One turn sends every row of this set to another row. A few are shown first. Where does it send the rows asked after them?
sulu: 0,-1,25,32,19,-23,0,-42,21,7,-12,4,2,15
zuko: -15,3,0,-29,1,-5,10,-18,-15,1,-26,25,1,-15
sopof: 10,2,26,12,-7,-4,-15,-6,14,42,1,10,-20,-19
Deni: 28,32,-6,8,-4,-11,0,-11,-34,-5,12,-4,12,-18
vaku: -7,5,-1,-18,-17,-50,-29,-15,-5,4,22,-19,7,-5
limur: -19,22,-12,32,-1,2,-20,-26,18,17,-3,19,-22,-3
nobof: 18,-5,2,-7,-18,-10,19,-11,-23,5,11,-11,-30,-21
pusur: -29,18,-19,2,-22,-40,18,-26,18,1,-5,-3,11,-7
tulis: -5,17,15,36,-8,-3,16,-7,28,8,-2,12,23,4
rab: 17,16,6,-18,0,-22,-18,-2,17,-14,4,-10,46,4
berud: 19,21,-26,-17,-4,-5,14,-15,-6,-19,28,17,13,-12
Kupu: 7,9,12,-12,12,-29,-27,1,25,-13,-2,-11,40,-10
pupek: 17,-4,7,22,-13,-15,-15,-20,-23,-9,-2,27,28,-8
zakan: -3,13,-10,-20,-9,-21,-5,-33,41,-4,-26,-9,17,14
dumus: -17,-1,1,10,4,-29,-17,-27,20,-25,-25,-30,8,9
petu: 4,16,-18,-12,-24,-9,-24,-4,7,-22,25,-17,18,16
suv: 13,-18,21,12,-6,18,-1,11,23,-8,-8,-14,-14,-3
Pipoz: 22,23,-25,5,-4,-25,4,-31,43,2,-14,-19,-8,-21
gud: 18,4,20,-1,-24,1,-9,-4,8,42,5,7,-17,-7
reze: 12,35,14,22,26,-12,3,-23,17,14,21,-17,-6,8
malu: -12,-25,16,17,6,-8,-14,-3,20,7,19,9,-29,-17
ritu: 24,-10,0,-15,-18,-12,28,-21,-17,-4,11,-12,-18,-8
vug: 24,-2,-14,-14,18,13,-6,-25,2,-15,-16,5,-30,-22
surup: 9,6,-6,-14,-2,-8,7,0,-1,13,-9,11,-20,-51
vizog: -22,7,-2,19,7,-29,-20,-22,11,-16,-30,-29,-5,-7
ditep: -23,10,-7,29,11,-7,-18,-35,33,7,-11,19,-15,-4
Kulo: 17,-17,-15,12,-35,-23,-31,-6,24,-17,9,-10,6,-15
damu: 17,9,-18,-14,11,-12,11,-21,8,-28,29,19,23,-8
kupor: 31,20,-2,-9,20,-18,-35,-31,-15,4,17,14,3,-12
lumet: -24,1,18,-21,10,0,-6,5,7,5,22,-10,-20,9

tulis goes to pusur
zuko goes to lumet
Now these:
zakan goes to petu
rab goes to berud
damu goes to ritu

